In the data rows, 128 means zero.
Each row below has a hidden score, from 0 to 16, with 8 about the middle. What is it?
[136 160 153 120 152 179 178 124] -> 9
[ 98  91  91 119  93  91  92  91] -> 9
[122 128 145 100 162 163 185 160] -> 12
[149  91 109  96  93  91 110 200] -> 13
[143  91  91 139 135  91  92 113] -> 6
[ 98 128  93 119 130 136 123 123] -> 9
[ 98 158 171  98 133 170 155 173] -> 12
[161  91  91 139  93  91  92  91] -> 6
[ 98 160 170 124 144 192 139 142] -> 8
[161 113 183  96  93 115 125 145] -> 13
[187  91  91 182  93  91  92  91] -> 0
[135 215 145 113 200 204 128 139] -> 10
[127 151 163  96 148 155 127 151] -> 13
[ 98 155 146 124 166 172 188 144] -> 8
[138 151 158 112 136 150 133 126] -> 10
[101 156 151 106 147 173 145 144] -> 11
[146  91 141 114 115 121  98  91] -> 10
[102 106  91 166 110  91 121  98] -> 1
[120 106 126 115 102 141 115  97] -> 9
[159  97 141  96 146 154 191 176] -> 13
[124 149 181 113 124 157 148 163] -> 10
[109  91 140 155  93  91 160 115] -> 3
[109 171 142 113 173 181 188 149] -> 10
[111 167  91 132 178 151 127 150] -> 7
[126 217 164  96 185 180 129 163] -> 13
[118 180 125 124 197 184 182 167] -> 8
[ 98 124  91 171 125  91 139 110] -> 0
[101 157 128  96  99  91  92 163] -> 13
[171  91 148  96  93  91  92 187] -> 13
[ 98  91  96 131  93  91  92  91] -> 7
[157 195 122 119 185 172 185 153] -> 9
[145  91  91 230  93  91  97  91] -> 0
[101 123 133 112 127 152 137 127] -> 10
[182 150 161  96 124 154 113 138] -> 13
[110 112 163  96  93 143 121 131] -> 13
[130 157 130  96 102  94  92 142] -> 13
[143  91 152 137  93 149 120  91] -> 6
[ 98 104  91 163  98  91 122 109] -> 2
[145 179 111 129 159 158 118  98] -> 7
[166 136 171 106 101 151 134 138] -> 11
[112 111 119 150 110 106 142 110] -> 4
[140 117 175  96  93 119  92 172] -> 13
[133 118 188  96  93 122 129 182] -> 13
[143 122  91 175  93  91  92  91] -> 0
[235 147 216  96 125 143 125 141] -> 13
[129 167 152  96 173 174 142 130] -> 13
[ 98 144 114 127 162 176 164 139] -> 8
[107 129  91 116 147 104  92 113] -> 9
[237  91 221  96  93  91  92 159] -> 13
[107 166 132 127 156 163 145 126] -> 8
[142 170 185 118 175 209 155 193] -> 9
[175 120 155  96 128 135 134 129] -> 13
[113  91  94 132  93  91  92  98] -> 7
[144 152 146 138 156 132 197 174] -> 6
[ 98  91  91 181  93  91  92  91] -> 0
[134 169  91 149 178 158 122 104] -> 4
[150  91 184 137  93 149 168  99] -> 6
[195 157 174  96 124 113  92 131] -> 13
[159  91 121 136  93  91 191 126] -> 6
[131 151 101 107 159 149 130 122] -> 11
[ 98 131  91 138 158 152 131 109] -> 6
[247 158  91  96 151  91  92 144] -> 13
[ 98  91 110 151  93  91 102 120] -> 4
[ 98 138 166 130 153 150 182 191] -> 7
[ 98 108  91 191 129 124 146  98] -> 0
[106 150 163 128 132 174 128 117] -> 7
[ 98 105 157  96 134 143 185 189] -> 13
[ 98  91  91 100  93  91  92 121] -> 12
[147 163 153  96 127 170  92 137] -> 13
[111 185 139 124 169 173 147 152] -> 8
[154  91 163 103  93 105 127 159] -> 11
[149  96  92 134 126 118 102  94] -> 6
[133 174  96 125 187 155 162 131] -> 8
[157 129  98 105 101  91 111 124] -> 11
[112 120 156 149 106 151 158 124] -> 4
[ 98 157 121 102 175 167 141 164] -> 12
[ 98  91  91 147  93  91  92  91] -> 4
[ 99 133  91 126 132 110  92  98] -> 8
[109 161 146 128 175 178 156 158] -> 7
[ 98 107 133 104 125 164 137 141] -> 11
[117 152  94 141 143 127 109  95] -> 5
[117 154 116 150 158 168 113  95] -> 4
[127 158 175 130 176 195 190 158] -> 7
[128 113 148 109 112 164 185 137] -> 10
[ 98 127  96 132 118 133 108  91] -> 7
[112  91 158 101  93  91 110 129] -> 12
[115 154  91 145 123  95 115 128] -> 5
[109 123 160  96 102 145 128 163] -> 13
[ 98  95 117 182 101 114 149 112] -> 0
[112  91 160 110 119 152 193 165] -> 10
[144 137  91 123 114 106 111 101] -> 8
[133 135 169  96 126 153 121 100] -> 13
[107 158 122 145 123 125  94  91] -> 5
[138 139 122 182 124 131 190  91] -> 0
[171 155 185  96 118 136  92 138] -> 13
[113 135  97 126  93  91  92  91] -> 8
[121  99 126 125  93  97  92  91] -> 8
[113  91  91 139  93  91  92  94] -> 6
[131 128 151  96  96 126 104 138] -> 13
[127 140 110  96 119 110  92 174] -> 13
[105 135 142  96 149 150 141 154] -> 13
[132  91  91 150 112 107 171 105] -> 4
[176  91 143 108  93 116 131  95] -> 11
[199 183 173 167 141 160 144 156] -> 1
[ 98  91  91 157  93  91  92  91] -> 3
[132 172 117  96 162 128 111 132] -> 13
[148 208 199 122 178 206 165 152] -> 8
[ 98 141 114 125 126 134 141 124] -> 8
[ 98  91  91 109  93  91 102 139] -> 10
[181  91 195  96  93 124 137 138] -> 13
[ 99  91  95 131  97 105  95 100] -> 7
[127  98 112 106  98  96 125 142] -> 11
[154 192 147  96 166 158 115 131] -> 13
[140 147  91 145 214 139 125 116] -> 5
[128 123 162 104 161 178 187 157] -> 11
[ 99 115 161  96  93  91  99 153] -> 13
[117 135 168 143 168 189 212 158] -> 5
[ 98  91  91 160 127 112  92  91] -> 2
[ 98 106  91 173 132 126 130  91] -> 0
[146 126 111 139 178 160 205 143] -> 6
[164 121 126 122 140  91 139 129] -> 8
[139  99 143 113  94 135 113 120] -> 10
[ 98 114  91 127 143 110  92 106] -> 8
[141  91 158 159  93  91 119  91] -> 2
[114 124  91 113 157 123 129 119] -> 10
[106  91 155 181  93  91 122  91] -> 0
[126 130 124  96 148 138 104 130] -> 13
[ 98  91  91 188  93  91  92  91] -> 0
[155 145 141 124 119 161 117  98] -> 8
[143  91 175  96  93 138 147 121] -> 13
[111 160 138 139 155 160 141 129] -> 6
[135 104 124 127 118 126 171 132] -> 8
[ 98 156  91 122 152 142 108 130] -> 8
[112 137 103 130 114 112 106 124] -> 7
[124 150 150  96 136 153 132 160] -> 13
[139 156 133  96 134 133  92 129] -> 13
[ 98  91  91 169  93  91  92  91] -> 1
[103 125 172 134 118 196 156 118] -> 6
[106 185 100 131 182 163  99 104] -> 7
[ 98  91  91 118  93  91  92  91] -> 9
[122 187 128 111 159 151 125 138] -> 10
[255 157 174  96  98  91  92  91] -> 13
[141 161 157 129 183 201 177 143] -> 7
[140 184 138 102 170 145 138 136] -> 12
[137  91 166 156 102 142 206 128] -> 3
[ 98  91  91 152 129 135 175 129] -> 3
[149 171 148  96 162 143 138 133] -> 13
[ 98 101  91 166 113 108  92  91] -> 1
[200 159 133 132 138 173 161  94] -> 7
[183 101 132 132 150 168 203 130] -> 7
[116 170 121 171 181 137 183 143] -> 0
[119 130 154 137 145 173 191 135] -> 6
[ 99 116  99 185 118 117 121  91] -> 0
[129 143 156  96 126 154 110 133] -> 13
[ 98 116  91 163 171 138 142  99] -> 2
[203  97 184 179  93  91  92  91] -> 0
[141 140 156 107 127 146 170 169] -> 11
[135  91 161  96  93 118 147 166] -> 13
[ 98  91  91 236  93  91  92  91] -> 0
[133 135 153 115 149 171 185 174] -> 9
[142 197 144 126 167 165 125 113] -> 8
[135 132 145 123  93  92 113 116] -> 8
[228 199 148  96 177 136  92 117] -> 13
[109 111  98 124 101  91  92  91] -> 8
[148  91  91 117 105 118 173 121] -> 9
[ 98  91 103 123  93  91 110 125] -> 8
[ 98 137 161 127 116 169 151 121] -> 8
[ 98 144 134  96 118 111 116 175] -> 13
[188 154 209  96 127 124 152 160] -> 13
[149 179 119  96 181  95  92 169] -> 13
[ 98  91 145  96  93 130 109 117] -> 13
[141 138 136  96 155 130 147 193] -> 13
[ 98 120 108 144 161 113 127 133] -> 5
[138 154 111  96 121  91  92 114] -> 13
[132  93 115 155 129 154 200 139] -> 3
[ 98  98 134  97  93  97 101 134] -> 12
[ 98 106 149 109 109 142 138 142] -> 10
[134 169 148 143 162 158 167 131] -> 5
[151 168 157 131 159 174 180 149] -> 7
[173 177 171 168 138 124 134 107] -> 1
[144 124 144 107  97 125 139 137] -> 11
[156  91  91  96  93  91  92  91] -> 13
[ 98 162 121 109 157 159 136 150] -> 10
[141 124 123  96 102  91  92 127] -> 13
[144 129 108 144 141 152 163  98] -> 5
[117  91  91 209 113  92 100  91] -> 0
[172  91 166  99  93 104 126 100] -> 12
[120 107  91 144 130  91 106 115] -> 5
[ 98 143 118 147 107 120 130 116] -> 4
[ 98  98  91 155 134 118  97  98] -> 3
[140 114 108 164  93 101 123  91] -> 1
[155  94  91 106  93  91  92 118] -> 11
[108 118 109  96  94 102  92 116] -> 13
[103  91  91 153  93  91 120  91] -> 3
[ 98  91  91 190  93  91  92  91] -> 0
[150  91 142 127 101 139 159  91] -> 8
[144 109 189  96  97 142 117 120] -> 13
[ 98 138 123 116 144 159 156 141] -> 9
[170  91  91 114  93  91  92  91] -> 10
[ 98 110  91 159 146 117 118 131] -> 2
[119 121 144  96  93  95  92 110] -> 13
[130  92  91 206 137 152 124  91] -> 0
[120 175 133 105 136 134 133 140] -> 11
[ 98 113 141 140 114 151 157 155] -> 5
[ 98  95 104 126 130 115 119  91] -> 8
[100  91 127 145 116 121 129 116] -> 5
[212 112 201  96 107 134 132 129] -> 13
[176 104 155 161 158 114 154 123] -> 2
[111 127 142 115 127 117 122 121] -> 9
[126  91 126 173 111  91 123  95] -> 0
[ 98  91 133  96 116 155 131 137] -> 13
[138 133  91  97 144 102 142 138] -> 12
[142 187 168  96 156 154 116 147] -> 13
[109  91  91 156 120  91  96  91] -> 3
[123 115 137  96 133 120 125 192] -> 13
[ 98  91 119 138 106 116 117  98] -> 6
[169  91 111 222  93  91 109  91] -> 0
[ 98  91  91 144 133 129 103 112] -> 5
[115 159 158 115 138 168 140 137] -> 9
[ 98 116  91 160 113  91 102  91] -> 2
[164  91 178 143  93  94  92  91] -> 5
[108 123 108 210  99 116 120  91] -> 0
[132 103  91 178 115 128 115  91] -> 0
[ 98 154 139  96 140 146  99 149] -> 13
[107  91 122 106  93  91  92 128] -> 11
[ 98  91  91 160 105  91 108  91] -> 2
[192  91 212  96  93 114 172 172] -> 13
[103 108  91 111 138 143 137 115] -> 10
[100 182 107 105 177 116  92 132] -> 11
[164 160 148 103 129 132 128 123] -> 11
[150 178 147 106 175 158 164 167] -> 11
[ 98  91  91 174 122  91  98  91] -> 0
[ 98 149 117 118 151 139 136 119] -> 9
[170 125 176 178 123 168 208 127] -> 0
[109 124 174  96  93  91  92 130] -> 13
[106 146 131 122 191 169 170 145] -> 8
[154  91 142 168  93  95 158  91] -> 1
[100 127 133 114 117 143 157 137] -> 10
[109 152 125 145 159 181 152 126] -> 5
[190 110 187 119 115 190 127 135] -> 9
[104 117 118 137 148 123 140 110] -> 6
[214  91 184 116  93  91 118 118] -> 9
[102  91  91 184  93  91  92  91] -> 0
[151 129 158  96 129 101 113 220] -> 13
[130 152 144 104 104 155 142 134] -> 11
[ 98 130 136 110 144 143 145 137] -> 10
[148 143 176  96  93  91  92 173] -> 13
[140 122 101 145 187 140 165 144] -> 5
[101 142 125 123 134 175 131  93] -> 8
[103 139 118 113 120 103 165 194] -> 10
[168 125 135 105  93  91  92  91] -> 11
[129 187 161 118 184 179 168 155] -> 9
[125  91  91 206  93 119 142  91] -> 0
[ 99 139 105 161 118 113 150 126] -> 2
[ 98 132  92  96  93  91  92 145] -> 13
[ 98 108  95 117 105  92  92 128] -> 9
[120 151 134 131 147 157 159 137] -> 7
[106 156 109 185 124 131 123  91] -> 0
[ 98 129 132 108 181 174 170 168] -> 11
[125  91 138 101 140 121 192 218] -> 12
[117 151 101 159 175 130 166 154] -> 2
[140  91 103 104  99  91  92 125] -> 11
[ 98 137 125 161 103 129 104  91] -> 2
[ 98  91  91 148 131 103 112 102] -> 4
[ 98 129 110 145 183 175 179 145] -> 5
[156  91 137 135 150 156 232 189] -> 6
[111 127 154 106 151 127 166 175] -> 11
[124 186 126 158 153 126 146 131] -> 2
[130 105 168  96 100 118 111 154] -> 13
[101 112  91 160 142 111  95  91] -> 2
[ 98  91  91 155 118 107 147 121] -> 3
[ 98  99 140 144  94 116 129 120] -> 5
[150 121 137 128 146 151 152 152] -> 7
[ 98  91  91 251 133 106 128  91] -> 0
[142  91  91 192  93  91  92  91] -> 0
[141 194 110 142 204 200 201 185] -> 5
[117  97  91 129 136 126 161 129] -> 7
[147 135 125  96 138 128 115 173] -> 13
[115 128 161  96 125 150 136 150] -> 13
[127 120 136  96 122  97 141 198] -> 13
[108 128  96 138 152 147 167 142] -> 6
[236  91 210  96  93  93 100 139] -> 13
[ 98 166 136 102 148 171 146 152] -> 12
[113 123 160  96 107 139 105 170] -> 13
[189 112  91 176 176 115 170 106] -> 0
[109 134 172  96 120 153 116 146] -> 13
[176 110 104 149 121 111  93  91] -> 4
[144 137 170  96 113 126 111 146] -> 13
[140 137 131  96 115  91  92 198] -> 13
[121 145 111 161 172 176 124 112] -> 2
[118 138 119 104 107 119 117 142] -> 11
[120 148 102 102 183 151 138 138] -> 12
[126  94 100  96  93  91  92 157] -> 13
[111  91  91 175  93  91  92  91] -> 0
[113 168 110  96 143 125 101 147] -> 13
[112 177 147 126 146 150 133 133] -> 8
[136 170 132  96 167 149 105 134] -> 13
[ 98  91 123 203  93  97 122  91] -> 0
[ 98  91  91 148 108 123 102  91] -> 4
[101 146 140  96 121  91  92 177] -> 13
[159 211 166 127 184 186 173 144] -> 8
[138 122 152 154 107 125 134  91] -> 3
[136 155 152 147 149 161 152  98] -> 4
[110 125 133 141 152 145 220 169] -> 5
[152 116 173  96 108  93 117 164] -> 13
[137  91 144 166  93  97 106  91] -> 1
[132 173  96 104 186 163 147 139] -> 11
[ 98 125  91 124 124 123 123 133] -> 8
[ 98  91  91 213  93  91  92  91] -> 0
[101  91 110 144  93 127 131  96] -> 5
[122  91  99 144  99  91 133 106] -> 5
[ 98 116 134  96 104 127  99 150] -> 13
[127  91  91 156  93  91  92  91] -> 3
[124 156 128 151 139 121 151 122] -> 4
[165 158 100 117 115 119 132 116] -> 9
[ 98 145 101 134 190 171 213 156] -> 6
[118 130 124 123 155 161 191 149] -> 8
[ 99 123  91 145 162 101 100  92] -> 5
[119 130  91 134 104 113  97  91] -> 6
[ 99 138  91 142 141 110 103  91] -> 5
[127 135 114 169 135 138 109  91] -> 1
[ 98 151 103 124 188 170 155 151] -> 8
[123 197 141 110 201 196 174 171] -> 10
[ 98 172 100 140 153 144 122 111] -> 5
[146 160 163 103 203 160 184 165] -> 11
[133 153  96 127 132  99 121 117] -> 8
[ 98  91  91 160  93  91  92  91] -> 2
[139 140  91 141 168 138  95  91] -> 5
[134 133 103 125 169 134 178 194] -> 8
[121 162 178 104 141 165 150 159] -> 11
[121 104 168  96 127  91 131 217] -> 13
[110 151  91  96 150  99 104 152] -> 13
[114 143 125  96 124  97 111 183] -> 13
[ 98 160  91 137 160 122  99  96] -> 6
[208 121 173 151 166 178 227 113] -> 4
[104 194 133  96 156 139  99 158] -> 13
[118 194  99 122 213 175 187 194] -> 8
[100  91  91 180  93  91  92  91] -> 0
[115 160 155  96 143 140 126 156] -> 13
[120  91  91 173  93  91  92  91] -> 0
[ 98 131 108  96 168 176 149 157] -> 13
[104 120  91 168 130  91  92  91] -> 1
[164 108 184  96  95 131 163 162] -> 13
[126 109 152 171 129 119 162  91] -> 0
[127  91 114  96  93  91  92  97] -> 13
[162 152 145 158 125 118 155  97] -> 2
[128 116 167 142 115 146 141  91] -> 5
[133  91 127 132  93  91  92 107] -> 7
[136 147 111 138 142 124 147 100] -> 6
[112 194 118  96 236 167 158 196] -> 13
[133  91 162 131 100 127 170 135] -> 7
[145 102 177 126 124 172 183 141] -> 8
[140  91 106 153 102  91  92  91] -> 3
[255 219 174  96 199 156  99 129] -> 13
[148 164 174 138 153 179 200 160] -> 6
[167 146 119 109 111 109  98  91] -> 10
[193 184 179  96 138 129 112 107] -> 13
[ 99 105 167 147  93 112 169 148] -> 4
[144 130 159  96 134 139 129 167] -> 13
[ 98 166 120 128 174 175 176 141] -> 7
[107  91 167  96  93 135 138 183] -> 13
[ 98 124 134 121 128 134 115 125] -> 8
[ 98  91 153  96  93 133 116 119] -> 13
[ 98 115  91 224  93  91 120  91] -> 0
[ 98 161 151 146 144 167 140 117] -> 4
[161 109 168  96  93  93  94 147] -> 13
[ 98 149 129 125 142 175 103 105] -> 8
[ 98 144  95 112 162 149 156 147] -> 10
[110 118  91 128  96 111  99 138] -> 7
[192  91 133  96  93  91 104 135] -> 13
[130 140 146 141  94 107  92  91] -> 5
[200 174 166  96 149 111  92 126] -> 13
[ 98 119 100 150 158 153 164 148] -> 4
[100  93 108 132  95  95 107 131] -> 7
How far apart are the two rows of each pair, measured in a hidden way? 0 means very close, and 15 very far.
[103  96  96  98 103 144 155 174]
[171 184 107 108 100  98 114 115] 2
[156 182 112 113 103  95 111 113]
[174 184 106 106 100  98 114 115] 2
[102  98 147 147 168 181 142 124]
[123 153 151 147 131 101 113 114] 13
[111 125 177 173 161 116 116 115]
[106  98  98 100 104 143 155 176] 11
[101  96  96 100 103 141 153 174]
[182 175 101 104  97  97 113 115] 3
[103  96  96 100 102 137 150 177]
[178 184 104 106 100 100 116 117] 5
[103 102 174 173 184 155 128 117]
[101  97  97  98  97 121 139 176] 14
[104  97  97 100 102 136 152 180]
[101  95  93  95  97 119 139 177] 4
[186 160  96  97  95  96 114 115]
[187 161  99  99  95  96 114 117] 0
[115 134 170 165 151 110 116 115]
[102 102 173 171 184 156 129 117] 8
[108 118 183 180 173 124 119 115]
[137 171 129 128 113  98 113 113] 11
[101  96  95  99  98 122 140 178]
[103  97 127 129 148 188 154 133] 15
[101  96 113 116 129 182 159 144]
[166 185 110 110 102  98 113 113] 8
[114 139 162 160 144 106 114 114]
[106 113 182 177 175 127 118 113] 6
[102  97  97  97  97 121 140 177]
[118 145 163 160 141 106 112 114] 5
[105 116 182 179 172 124 120 113]
[153 182 116 117 105  96 110 110] 13
[101  97 135 135 155 185 148 127]
[186 165 101 102  96  98 115 116] 8
[103  99 154 156 174 179 139 122]
[185 175  99 101  97  95 112 115] 10
[182 159  96  99  95  96 111 111]
[102 100 169 167 183 162 132 119] 9
[181 173  98 100  95  96 111 113]
[101  95  95  98 101 134 148 174] 5
[175 138  96  98  95  97 114 115]
[101  95  97  97 103 146 155 169] 4
[100  95 125 126 147 185 151 131]
[ 99  95  96  99 101 136 147 172] 12
[100  95 104 108 119 172 158 151]
[103 102 174 171 182 148 124 114] 12
[101  96 100 102 109 158 157 163]
[107 108 183 180 183 140 123 116] 13
[115 138 166 163 146 106 114 113]
[105 100 166 164 180 169 137 122] 11
[114 134 171 166 151 107 112 113]
[149 180 120 119 107  96 111 111] 10
[183 162  98  98  94  94 111 112]
[123 152 150 149 132 104 115 114] 6
[180 173  98 100  96  97 112 112]
[148 180 121 119 107  93 109 110] 4
[103 103 177 175 184 151 126 117]
[183 151  97  96  93  95 112 115] 9
[101 100 170 168 183 160 130 115]
[102 101 172 169 183 154 126 115] 1
[105 117 182 177 170 123 117 113]
[104  99 161 162 180 173 138 122] 10
[104  97 134 135 155 186 150 131]
[105 116 181 178 172 124 119 114] 14
[105 107 182 180 183 140 123 115]
[107 119 181 175 168 118 115 113] 4
[185 173 100 102  96  97 113 114]
[128 157 147 144 127  99 114 115] 8
[183 167  97  98  95  95 111 112]
[175 184 106 106  98  96 112 114] 2
[102  99 161 162 179 171 135 120]
[102  96  95  98  98 120 140 177] 15
[181 177 102 102  97  96 114 114]
[107 122 177 174 164 117 115 112] 13
[132 165 141 140 122  99 112 115]
[100  99 168 166 181 159 127 113] 12
[107 111 182 178 178 132 121 116]
[100  95  96  97  98 131 147 175] 12
[149 180 123 121 108  96 111 113]
[167 130  96  98  94  94 110 111] 6
[140 172 136 134 117  99 113 115]
[103  97 111 113 126 180 162 150] 10
[184 152  95  97  95  96 114 115]
[100  94  93  94  99 131 147 175] 6
[147 178 127 124 110  96 112 114]
[170 186 109 110 100  97 112 116] 3
[180 152  95  98  95  95 111 111]
[107 118 186 182 172 124 118 114] 10
[101  96  98 100 103 142 151 172]
[118 147 156 154 136 104 114 114] 6
[182 159  96  98  95  94 111 111]
[100  94  93  95  96 115 136 175] 8
[101 101 171 171 184 157 127 116]
[101  96 101 105 109 157 157 163] 11
[105 103 176 172 184 149 125 115]
[100  97 152 152 173 175 139 120] 6
[103  97 110 112 126 179 158 147]
[103  97 122 124 141 188 157 139] 2
[181 179 102 102  98  97 115 113]
[132 166 135 133 117  96 110 111] 7
[178 181 104 106  99 100 114 114]
[103  97  96  99  98 124 142 179] 8
[184 157  96  99  96  99 116 116]
[103 100 163 163 180 172 137 122] 9
[145 176 125 124 112  99 114 115]
[102  96 122 121 141 186 156 136] 11
[103  96  96  99 101 136 150 177]
[100  95  93  97 100 135 150 178] 0
[181 148  99 101  96  98 115 115]
[106 115 182 177 173 126 118 113] 10
[125 156 147 145 129 103 115 114]
[100  95  99 101 108 154 155 162] 6
[178 145  96  98  96  97 113 111]
[103 107 181 177 181 140 122 114] 9
[109 121 182 179 169 123 119 116]
[183 149  97  99  95 100 116 117] 10
[114 128 177 173 160 115 117 117]
[175 138  97  99  96  98 115 115] 8
[111 128 176 172 158 112 114 114]
[169 131  95  95  94  96 114 114] 7
[102  96 118 122 137 186 158 141]
[104 104 179 175 183 146 124 116] 13
[185 175 101 102  96  95 113 115]
[100  96 134 135 155 184 148 128] 9
[123 154 150 148 130 100 110 112]
[106 110 183 180 179 133 118 114] 9
[103  98 139 140 162 188 149 129]
[130 163 142 141 125 102 114 113] 13
[103 103 177 176 185 151 126 116]
[186 164  99  99  94  94 112 114] 11
[182 171  97  98  95  97 113 114]
[120 144 164 160 143 108 117 116] 9
[106 102 175 173 185 156 129 118]
[143 174 131 128 114  98 112 113] 12
[123 150 155 152 134 103 116 115]
[103  97 126 126 147 185 153 134] 14
[103  96 115 116 132 181 158 142]
[186 160  96  99  96  96 113 115] 6
[105  97 106 106 115 166 162 162]
[152 182 118 119 108 100 114 113] 5
[104 103 174 170 182 151 127 117]
[101  96 113 115 131 182 158 143] 12
[102  96 103 105 114 164 159 159]
[101  96 126 127 148 185 149 130] 7
[107 124 176 172 161 115 114 111]
[155 182 114 112 102  94 110 109] 12
[103  97  97 100 100 128 144 178]
[102  96 101 102 107 153 156 166] 6
[173 138  97  99  96  98 113 112]
[104  97  98 101 102 137 150 175] 5
[101  95  96  99 100 127 145 177]
[180 149  96  97  94  94 110 112] 6
[178 142  94  97  94  96 113 114]
[103  98 134 134 154 186 149 129] 9
[101  96 133 135 155 187 150 129]
[102  97 132 134 156 187 149 129] 0
[102  96 110 111 125 177 159 148]
[105  98 138 136 157 184 147 127] 5
[181 148  96  98  95  97 113 114]
[101  96 104 105 118 173 159 153] 5
[102  99 156 156 175 175 138 119]
[141 174 129 127 112  99 114 114] 13
[107 122 177 172 163 115 114 111]
[105  98 109 110 119 171 160 156] 14
[102  96 129 130 151 185 149 129]
[104  97  96  99  97 115 135 178] 15
[100  95  98 101 107 152 155 167]
[103  97 142 143 164 182 143 124] 10
[132 163 143 142 125 104 114 115]
[100  96 107 109 121 173 158 149] 9
[155 182 121 120 108  99 115 117]
[102  96 108 111 122 176 160 152] 8
[167 131  93  96  94  96 112 113]
[160 122  93  96  94  96 113 114] 1
[158 184 119 119 106  97 113 115]
[109 122 178 174 165 120 118 116] 12
[107 125 175 171 159 114 114 110]
[161 124  94  95  94  96 113 113] 6
[105 116 179 174 169 119 114 111]
[181 147  96  98  94  95 112 114] 10
[170 185 108 109  99  94 111 114]
[105 100 160 159 178 171 136 123] 12
[179 145  95  97  95  97 112 113]
[124 156 144 143 128 102 113 112] 5
[102  97 139 139 160 185 147 127]
[164 128  97  97  95  96 113 113] 10
[104 110 184 181 179 132 120 113]
[141 173 131 131 116 102 117 116] 12
[168 131  94  96  94  93 110 111]
[104  97  97  99 101 136 151 178] 5
[103  97 104 105 116 169 160 157]
[111 131 170 166 152 110 114 112] 13
[184 158  98  98  95  96 112 114]
[104  98 146 147 167 181 142 124] 9
[119 148 154 152 134 102 111 111]
[102  96  96  98 103 142 153 173] 7
[110 120 185 180 171 123 119 117]
[105  99 155 155 173 179 141 123] 12
[111 129 169 165 152 109 115 113]
[125 157 144 142 126  99 111 111] 5
[182 155  95  95  93  94 111 112]
[180 146  97  99  96  97 113 114] 1
[102  95 116 117 134 183 158 140]
[102  97 134 135 156 186 149 129] 3
[175 137  95  97  95 100 116 117]
[102  96  97  99 101 133 148 177] 6
[100  97 155 155 175 176 138 120]
[106 102 172 170 184 160 131 120] 4
[104  96 100 102 111 160 160 166]
[110 127 176 175 161 115 115 113] 12
[185 165  96  97  95  97 113 114]
[102  96  96  98  98 124 145 179] 8
[104 102 174 173 184 156 128 117]
[102  96 122 124 143 187 154 135] 11
[103  98 123 124 140 186 156 138]
[106 112 185 183 180 133 122 116] 14
[103  97 126 129 149 188 152 134]
[167 185 111 111 102  97 113 114] 11
[104  97  95  96  96 121 142 179]
[180 180 103 105  98  96 113 114] 8
[180 180 102 101  97  96 114 114]
[171 133  95  96  94  97 114 115] 6
[102 101 174 173 184 156 127 116]
[112 125 180 174 162 116 118 115] 7
[103 107 182 180 183 141 121 113]
[123 151 156 153 135 105 115 115] 9
[109 120 182 176 168 121 119 116]
[104 106 180 178 183 141 124 118] 4
[102  97 137 138 160 186 148 128]
[104  97 107 110 119 172 161 157] 6
[130 163 140 138 121  99 113 115]
[135 167 137 134 118  98 114 114] 1
[100  96 139 141 163 183 145 124]
[100  96  98 103 109 156 155 165] 9
[180 180 101 102  98  97 113 114]
[181 160  97  99  96  97 111 111] 3
[183 171  98  99  96  93 111 112]
[104  98  96  99  99 128 144 178] 6
[174 183 106 107 100  98 114 114]
[168 130  93  97  95  96 111 113] 6
[103  99 160 159 177 172 134 118]
[107 116 182 180 174 127 120 117] 9
[164 127  94  96  94  98 115 115]
[124 153 152 150 131 101 112 114] 5
[184 163  97  98  95  95 111 112]
[171 134  94  97  95  96 113 114] 3
[102  96  99 101 109 158 156 164]
[177 180 102 104  98  97 112 113] 1
[180 149  98 100  96 100 116 116]
[104 101 169 167 182 161 129 117] 9
[104  98 100 103 105 148 155 175]
[105 112 185 181 179 133 121 114] 12
[103 101 172 171 185 159 129 117]
[113 131 171 167 154 112 115 114] 8
[180 146  96  99  95  97 113 114]
[101  95  95  98 101 136 149 173] 5
[111 127 175 169 157 110 113 114]
[173 182 102 102  97  95 112 113] 13
[186 171 100 101  97  97 113 114]
[183 176 102 102  96  95 112 112] 1
[102  96  99 101 108 154 157 166]
[131 164 139 136 120 100 113 114] 5
[149 179 122 120 109  98 114 114]
[105 114 182 178 174 127 118 114] 13
